Each row is where one point has got to under a steady rotation. How many steps took it there?
The counts run from 0 to 375.
-.08	.00	-.04	-.11	.14	-.07	-.09	.07	.14	-.03	.05	-.13	.08	.13	.04	.11	.02	.14	-.27	-.12	-.03	.05	-.06	.03	.16	.12	.12	.20	.09	-.03	.10	.00	.01	.38	.01	.06	.23	.11	.07	-.08	.31	-.04	-.01	-.22	.29	-.06	-.10	-.16	.19	.19	.07	-.10	.11	-.04	-.09	-.02	-.07	-.41	.09	.31	-.05	.06	.13	.19	-.11	.14	-.11	.08	-.17	-.21	-.01	-.16	.00
317
.18	.01	-.02	.13	.04	-.06	-.23	-.09	.16	-.15	.20	.19	-.05	.01	.24	.24	.03	.12	-.08	-.20	-.01	.12	.01	.13	.05	.00	.19	.10	.02	.15	.10	-.13	.16	.01	-.02	.44	.11	-.09	.12	-.21	.34	-.14	.02	-.06	.13	-.18	.05	-.11	.15	.10	-.31	.10	.13	.05	.05	-.08	-.10	-.24	.01	.23	.08	.10	.14	.19	.04	.21	.02	.08	-.05	-.06	.08	.04	-.01
147
.10	.02	-.02	-.07	.07	-.01	-.06	-.04	.20	-.25	.01	-.01	-.03	.17	.23	.10	.06	.27	-.25	-.11	-.05	.31	.00	.03	.28	.15	-.07	.16	.12	.12	-.16	-.14	.04	.07	.07	.27	.03	.08	.01	-.08	.27	-.14	-.04	-.15	.12	-.01	.01	-.14	.01	.08	-.07	.04	-.06	-.03	-.07	.12	-.01	-.10	.06	.37	.12	.20	.15	.07	-.12	.12	-.10	.03	-.08	-.37	-.08	-.15	-.06
225
.00	.07	-.04	.07	.11	.09	-.05	.02	.10	.02	.19	-.08	.14	.39	-.10	.13	-.14	.17	-.17	.01	.23	.01	-.07	.01	.01	-.02	.04	.08	.19	.00	-.07	-.04	.03	.22	-.01	.20	.16	-.08	.18	-.03	.01	-.14	.07	-.35	.10	-.01	-.14	-.07	.20	.21	-.21	-.02	-.05	-.02	-.05	-.04	-.14	-.38	.02	.41	.19	-.15	-.04	.09	.03	.15	.03	.23	-.15	.03	-.08	-.15	.06
210
.15	-.04	-.03	.01	.15	-.15	.00	-.04	.15	-.21	.05	-.05	-.04	.05	.25	.16	.03	.24	-.25	-.01	-.09	.36	-.02	-.02	.16	.09	.12	.03	.06	.23	-.10	-.20	.00	.07	-.03	.20	.01	.09	.01	-.17	.34	-.18	-.15	-.09	.07	-.09	.07	-.20	.09	.15	-.07	.07	.08	.00	.05	.15	-.01	-.20	.11	.27	.15	.16	.28	.13	-.13	.10	-.14	.12	-.03	-.24	-.03	-.15	-.02
45
-.02	.12	-.05	.03	-.01	.08	-.22	.00	-.02	-.08	-.12	.15	.02	.18	.13	-.02	.01	.37	-.20	-.24	.07	.10	.11	.07	.20	-.11	-.08	.08	.01	-.05	-.07	.13	.04	.09	.04	.26	.12	-.07	-.07	-.03	.19	.01	.16	-.08	.11	-.09	-.21	-.09	-.05	.02	-.01	.10	.17	.02	-.01	.14	-.16	-.40	.29	.35	.19	.18	.16	-.03	-.15	.12	-.12	.00	-.13	-.09	-.17	-.01	-.01
196
.03	.02	-.01	.21	-.12	-.05	.01	-.04	.13	-.13	-.03	-.02	.02	.28	.07	.13	.10	.20	-.22	-.25	.07	.10	.13	.09	.07	-.01	.14	.04	.07	.03	-.15	-.03	-.08	.10	.07	.21	.15	-.09	-.04	-.32	.21	-.07	.04	-.11	.11	-.11	-.15	-.15	-.05	.05	-.11	.08	.25	.13	.05	.01	-.09	-.32	.27	.35	.24	.12	.14	.05	-.02	.16	-.12	.10	-.17	-.20	-.19	-.08	.06
201
.16	-.03	.04	.16	.13	-.07	-.22	-.03	-.06	.04	.10	.05	.13	.14	.05	.09	-.16	.14	.12	.06	.03	.17	.03	.19	-.11	-.19	.28	-.13	-.04	.25	.08	-.17	.07	-.07	-.05	.19	-.11	-.19	.14	-.02	.15	-.19	.10	-.09	-.01	-.12	.06	-.15	-.10	.20	-.14	.05	.22	.01	.06	-.19	-.07	-.42	.16	.36	.18	.03	.02	.14	-.02	.21	-.10	.14	-.10	-.02	.11	.11	.14
361
-.15	.03	.09	-.01	.19	-.10	-.13	-.11	-.10	-.01	-.18	-.11	.21	.22	.07	-.09	-.03	.29	.01	.13	.03	.24	.12	.07	.14	-.11	.03	.07	-.06	.12	-.13	-.08	.01	.12	.05	-.02	-.07	-.10	-.05	-.09	.07	-.13	.02	-.08	-.04	-.01	.15	-.01	-.19	.17	.04	.08	.10	.03	.06	.01	-.13	-.45	.24	.38	.19	.18	.01	.03	-.08	.14	-.31	.20	-.20	-.24	-.08	.03	.11
283
.05	.02	-.06	.06	.20	-.09	-.28	-.02	-.16	.05	.14	.05	.21	.11	-.02	-.06	-.28	.20	.03	.12	.04	.08	.02	.09	-.02	-.20	.11	.01	.03	.23	.13	-.04	.13	.02	-.02	.18	-.01	-.16	.13	.15	.08	-.06	.17	-.08	.09	-.04	.02	-.15	.14	.25	-.15	.07	.10	.00	.03	-.04	-.07	-.51	.10	.33	.12	-.08	.02	.12	-.08	.20	-.06	.20	-.15	.05	.03	.16	.08
365
.09	.01	.01	-.07	.09	-.15	-.02	-.05	.00	-.03	.27	.06	.01	.04	.08	.07	-.12	.07	-.04	-.02	.02	.11	-.17	.06	-.13	-.12	.16	.06	.03	.12	.08	-.22	.01	.11	.08	.25	.19	-.07	.28	.04	.25	.00	-.19	-.24	.10	-.09	.22	.15	.07	.18	-.09	-.02	.07	.08	.08	-.03	-.08	-.41	-.12	.29	-.08	.03	-.10	.33	-.05	.35	-.07	.16	-.17	-.19	.19	-.08	.02
58
.18	.08	-.04	-.03	.15	.04	-.26	-.07	-.05	-.17	.04	.15	-.05	-.02	.30	.14	-.09	.37	-.13	-.04	-.09	.34	-.05	.04	.10	-.07	.02	.11	-.01	.16	-.06	-.09	.22	-.05	.01	.37	.13	-.04	.08	.10	.20	-.14	-.03	.01	.04	-.10	.04	-.09	.13	.21	-.09	.19	-.06	-.01	.08	.14	-.07	-.31	.07	.15	.06	.11	.24	.06	-.17	.19	-.01	.17	.01	.05	-.16	.04	.03
249
-.05	-.01	.00	-.10	.19	-.25	-.08	-.06	-.01	.10	.05	.01	.03	-.06	.18	.11	-.13	.26	-.12	.05	.00	.32	-.08	-.09	.16	-.12	.16	.02	-.02	-.05	.05	-.07	-.01	.04	.13	.01	.01	-.01	.11	.10	.20	.11	-.12	-.17	.01	-.19	.07	.00	.02	.06	.13	-.02	.18	.20	.10	.25	-.05	-.55	.15	.27	-.09	.17	.11	.22	-.18	.25	-.15	.10	-.06	-.14	.06	.02	.02
164
.16	-.04	.05	.20	.10	-.10	-.19	-.03	.00	.04	.12	.04	.10	.11	.06	.12	-.13	.09	.10	.01	-.01	.19	.03	.22	-.12	-.17	.33	-.14	-.04	.26	.06	-.18	.07	-.11	-.02	.20	-.12	-.16	.14	-.08	.18	-.21	.09	-.06	.01	-.14	.09	-.15	-.09	.16	-.14	.05	.23	.04	.07	-.21	-.08	-.39	.15	.37	.18	.03	.04	.15	-.01	.24	-.10	.13	-.10	-.05	.11	.10	.13
360
.01	.13	-.02	-.13	.16	.10	-.16	.01	.04	-.01	-.14	-.01	.00	.16	.06	.06	-.12	.31	-.13	-.05	.06	.20	.01	.11	.17	-.15	-.10	.03	.01	-.18	-.10	.05	.08	.09	.08	.20	-.06	-.04	.06	.15	.18	-.07	.12	-.24	.09	-.03	-.14	-.02	-.16	.03	.20	-.11	-.08	-.06	-.11	.06	-.05	-.37	.14	.46	.09	.20	-.01	.06	-.30	.23	-.16	-.06	-.15	-.16	-.12	-.11	-.03
11
.05	-.11	.02	-.04	.17	-.03	-.15	-.02	-.04	-.04	.24	.13	.09	.18	.13	.01	-.10	.18	-.06	.03	.07	.16	-.21	.05	.05	.04	.00	.03	.16	.32	.10	-.26	-.08	.19	-.13	.17	.16	.01	.14	.01	.15	-.14	-.12	-.28	.06	-.05	.16	.01	.08	.18	-.17	.11	.19	-.05	.02	.05	-.21	-.30	.00	.36	.10	.09	-.01	.12	.10	.09	-.09	.16	-.09	-.21	.29	-.10	-.01
53
.15	-.01	.05	-.04	.08	.10	-.18	-.02	-.07	-.08	.21	.10	.07	.15	.01	.13	-.07	.10	-.05	-.06	.03	.09	-.21	.19	-.08	.04	.08	.17	.20	.16	.06	-.26	.00	.14	.09	.26	.35	-.04	.19	.11	.18	-.13	-.07	-.27	.19	-.01	.09	-.01	.13	.28	-.17	.04	.02	.05	-.03	-.11	-.15	-.30	-.04	.29	-.04	.02	-.12	.18	.05	.23	-.01	.11	-.14	-.15	.05	-.14	.01
237
-.07	.02	-.04	-.05	-.03	-.19	-.04	-.02	-.02	.04	.34	.06	.09	.19	.07	-.04	-.10	.21	-.10	-.07	-.02	.06	-.10	.01	-.06	-.05	.19	.01	-.01	.24	.08	-.03	.01	.18	-.11	.17	.23	.01	.20	-.01	.26	.04	-.12	-.18	.06	-.12	.12	.04	.14	.18	-.07	.07	.25	.02	.11	.06	-.17	-.43	.01	.34	.00	-.09	.01	.22	-.01	.19	-.03	.31	-.09	-.12	.22	-.05	.06
264
-.03	.16	-.09	.09	.02	-.07	-.03	-.08	.19	-.15	-.01	-.12	.08	.23	.09	-.04	-.02	.23	-.14	-.04	-.03	.11	.26	.03	.12	-.13	.09	.10	-.13	.11	-.14	.08	.25	.04	.00	.33	-.11	-.07	.07	-.27	.26	-.11	.14	.00	.03	-.05	-.01	-.11	.03	.13	-.15	.03	-.10	-.07	.02	-.04	-.01	-.31	.10	.39	.21	-.04	.14	.12	-.20	.24	-.11	.25	-.18	-.09	-.16	.05	.07
96
-.22	.02	.00	-.09	.14	-.04	-.10	-.03	.03	.02	-.03	-.11	.21	.28	-.05	-.07	.03	.26	-.20	-.04	.10	.02	.02	-.02	.21	.09	-.07	.27	.10	.01	.00	.02	.01	.39	.05	.06	.22	.04	-.02	-.09	.12	-.01	.02	-.23	.18	.00	-.01	-.03	.11	.21	-.03	-.02	.05	.01	-.06	.05	-.16	-.42	.12	.39	.04	.07	-.02	.12	.00	.09	-.18	.17	-.23	-.24	-.01	-.08	-.01
107
.09	-.03	.00	.13	.22	-.05	-.29	-.02	-.14	.08	.11	.05	.17	.14	.03	.01	-.23	.17	.11	.11	.04	.10	.00	.16	-.07	-.21	.19	-.08	.02	.23	.12	-.10	.09	-.02	-.07	.18	-.07	-.17	.13	.07	.09	-.17	.15	-.09	.02	-.08	.04	-.14	.02	.24	-.15	.07	.14	-.02	.02	-.12	-.11	-.50	.14	.38	.18	-.03	.01	.10	-.03	.18	-.05	.19	-.11	.03	.09	.15	.11
363
.09	.02	.01	-.07	.11	-.10	-.04	-.06	-.02	-.01	.21	.05	-.02	.01	.10	.09	-.11	.09	.01	.00	.01	.13	-.15	.06	-.13	-.17	.16	.01	.00	.06	.07	-.21	.03	.06	.11	.25	.16	-.09	.27	.02	.27	-.03	-.16	-.23	.06	-.11	.20	.14	.04	.15	-.03	-.04	.04	.07	.10	-.04	-.05	-.42	-.10	.29	-.07	.05	-.11	.34	-.09	.38	-.08	.12	-.14	-.15	.16	-.07	.03
59
-.08	.11	-.01	-.05	-.19	-.13	-.04	.01	-.08	.11	.23	.00	.11	.27	-.01	-.06	-.02	.27	-.12	-.15	-.03	.06	-.05	.07	-.08	-.05	.25	.06	-.05	.10	-.05	.06	-.01	.15	-.03	.08	.31	.00	.13	.01	.19	.09	-.03	-.15	.08	-.12	.04	-.01	.02	.14	.04	.10	.29	.07	.09	-.02	-.15	-.49	.14	.37	-.07	-.08	.01	.13	-.08	.24	-.05	.28	-.09	-.10	.04	-.07	.12
83
.15	-.09	.07	.00	.08	-.03	-.01	-.04	.16	-.20	-.03	-.05	.00	.16	.17	.15	.10	.20	-.16	-.08	-.03	.32	-.04	.12	.13	.12	.05	.08	.14	.16	-.12	-.28	-.08	.10	.07	.15	.04	.05	.02	-.15	.29	-.22	-.12	-.19	.10	-.03	.07	-.13	-.09	.11	-.03	.03	.08	.05	-.05	-.03	-.02	-.15	.11	.36	.16	.26	.08	.10	-.04	.13	-.19	.00	-.09	-.41	-.01	-.23	-.02
228
.09	.17	-.03	-.07	.14	.03	-.28	-.15	-.11	-.10	.04	.19	.01	.01	.24	.01	-.13	.34	.01	.01	.00	.27	-.01	.05	.07	-.22	-.05	.11	-.07	.14	-.05	-.07	.25	-.11	.07	.42	.05	-.13	.13	.10	.16	-.07	.00	-.03	-.06	-.08	.17	.10	-.01	.16	-.10	.14	-.08	.01	.08	.14	-.13	-.34	.00	.21	.05	.13	.05	.12	-.18	.33	-.09	.15	-.10	.00	-.02	.10	.01
66
.13	.00	.04	.08	.09	.18	-.17	.02	.01	-.04	.18	.00	.09	.30	-.05	.21	-.06	.13	-.12	-.08	.15	.05	-.17	.15	-.07	.06	.10	.12	.23	.08	.00	-.15	.00	.18	.01	.23	.31	-.07	.13	.02	.07	-.19	.03	-.30	.17	-.01	-.13	-.11	.19	.27	-.20	.05	.01	.02	-.04	-.15	-.17	-.35	.04	.32	.10	-.05	-.03	.06	.06	.13	.00	.16	-.11	.01	-.07	-.15	.04
28
-.08	.03	.08	-.03	.03	-.03	-.22	-.03	-.19	.11	.04	.05	.19	.26	.06	-.07	-.05	.38	-.02	.03	.03	.22	-.06	.10	.04	-.02	.13	.02	.04	.27	-.06	-.02	-.03	.11	-.09	.00	.21	-.02	-.03	.09	.04	-.08	.00	-.10	-.04	-.06	.09	-.08	-.06	.20	.02	.22	.28	.02	.06	.05	-.22	-.46	.26	.34	.09	.10	.07	-.04	.00	.05	-.15	.26	-.07	-.07	.06	.02	.14
78
-.07	.16	-.03	-.04	-.15	-.09	.02	.02	.00	.13	.21	-.02	.03	.24	-.01	.02	-.05	.22	-.10	-.17	-.01	.05	-.05	.10	-.16	-.16	.29	-.02	-.12	.00	-.04	.08	.02	.15	-.03	.12	.24	-.03	.15	-.05	.22	.05	-.05	-.18	.01	-.18	.01	.06	-.03	.10	.08	.00	.24	.02	.09	-.07	-.14	-.50	.12	.37	-.05	-.05	-.02	.20	-.12	.27	-.06	.26	-.08	-.06	.05	-.10	.12
85
-.18	.04	.09	-.05	.18	-.02	-.17	-.08	-.12	.08	-.13	-.04	.26	.27	.03	-.11	-.02	.36	-.02	.11	.09	.18	.05	.09	.15	-.04	-.04	.12	.02	.13	-.09	-.06	.01	.21	.04	-.04	.06	-.06	-.06	-.01	.04	-.11	.04	-.14	.00	.00	.10	.01	-.16	.18	.03	.11	.15	.03	.04	.03	-.18	-.46	.24	.38	.14	.18	-.01	.01	-.01	.08	-.25	.18	-.20	-.22	.01	.03	.07
285
-.01	.07	-.05	.12	-.12	.00	-.08	-.04	.09	-.15	-.06	.04	.04	.26	.09	.03	.08	.29	-.25	-.28	.05	.09	.13	.04	.15	.00	.02	.13	.04	.03	-.12	.04	-.03	.08	.08	.27	.18	-.06	-.06	-.20	.22	-.02	.08	-.06	.10	-.10	-.19	-.16	-.01	.03	-.11	.09	.21	.10	.05	.12	-.13	-.32	.28	.35	.23	.13	.18	.02	-.08	.14	-.09	.08	-.16	-.19	-.22	-.06	.04
199
-.16	.06	.07	-.07	.06	-.03	.01	-.04	.14	.05	-.01	-.10	.05	.21	.00	.12	.07	.16	-.18	-.16	.10	.04	-.04	.05	.09	.01	.10	.18	.03	-.19	-.04	-.01	-.06	.32	.14	.05	.25	.01	.10	-.17	.19	.03	-.11	-.31	.16	-.11	-.03	.11	-.02	.06	.08	-.12	.11	.08	-.02	-.02	-.14	-.46	.08	.36	-.06	.16	-.06	.19	-.03	.21	-.15	.07	-.21	-.23	.00	-.18	.02
111
-.01	.07	.01	-.01	-.10	-.11	-.18	-.09	.07	.04	.21	.24	.02	.15	.25	-.03	-.02	.39	-.11	-.18	.05	.28	.00	.04	.21	.00	.02	.08	.00	.08	-.07	-.02	.06	-.09	.03	.29	.04	.00	.08	-.02	.13	.06	.00	-.13	-.05	-.22	.08	.02	-.09	-.08	-.12	.17	.27	.12	.06	.23	-.17	-.28	.13	.35	.07	.16	.08	.07	.01	.18	-.04	.12	-.03	-.17	.15	.06	-.04
171
.06	.04	.09	.16	-.06	-.10	-.08	-.07	.05	.09	.14	.02	.12	.28	.03	.03	-.10	.20	.09	.02	.08	.24	.08	.20	-.05	-.13	.25	-.08	.00	.15	-.09	-.13	.02	-.13	.07	.17	-.15	-.15	.13	-.10	.11	-.13	.08	-.16	-.06	-.15	.11	-.03	-.25	.02	-.12	.05	.22	.12	.07	-.15	-.09	-.34	.14	.49	.20	.07	-.07	.11	.02	.21	-.11	.15	-.11	-.19	.12	.06	.09
178
.09	.09	.05	-.08	.19	.00	-.12	-.09	-.04	.01	.11	.11	-.05	-.03	.18	.14	-.13	.20	.09	.03	.07	.20	-.13	.10	-.09	-.30	.10	-.04	-.07	.00	.02	-.18	.14	-.01	.06	.30	.04	-.16	.24	.08	.20	-.06	-.12	-.20	-.04	-.12	.17	.20	-.06	.11	.00	-.02	-.01	-.01	.09	-.01	-.09	-.44	-.02	.27	-.01	.13	-.08	.24	-.16	.39	-.11	.07	-.12	-.03	.12	-.01	.02
62
.16	-.09	.11	.00	.12	-.01	-.03	-.02	.14	-.15	-.05	-.06	.00	.17	.17	.19	.08	.16	-.11	-.05	-.01	.29	-.09	.14	.10	.13	.11	.04	.13	.17	-.11	-.31	-.09	.11	.03	.11	.05	.02	.01	-.17	.29	-.25	-.14	-.20	.11	-.03	.08	-.11	-.14	.11	-.03	.03	.12	.03	-.05	-.06	-.08	-.16	.12	.37	.15	.25	.06	.10	-.02	.13	-.20	-.01	-.11	-.40	.01	-.20	.00
229
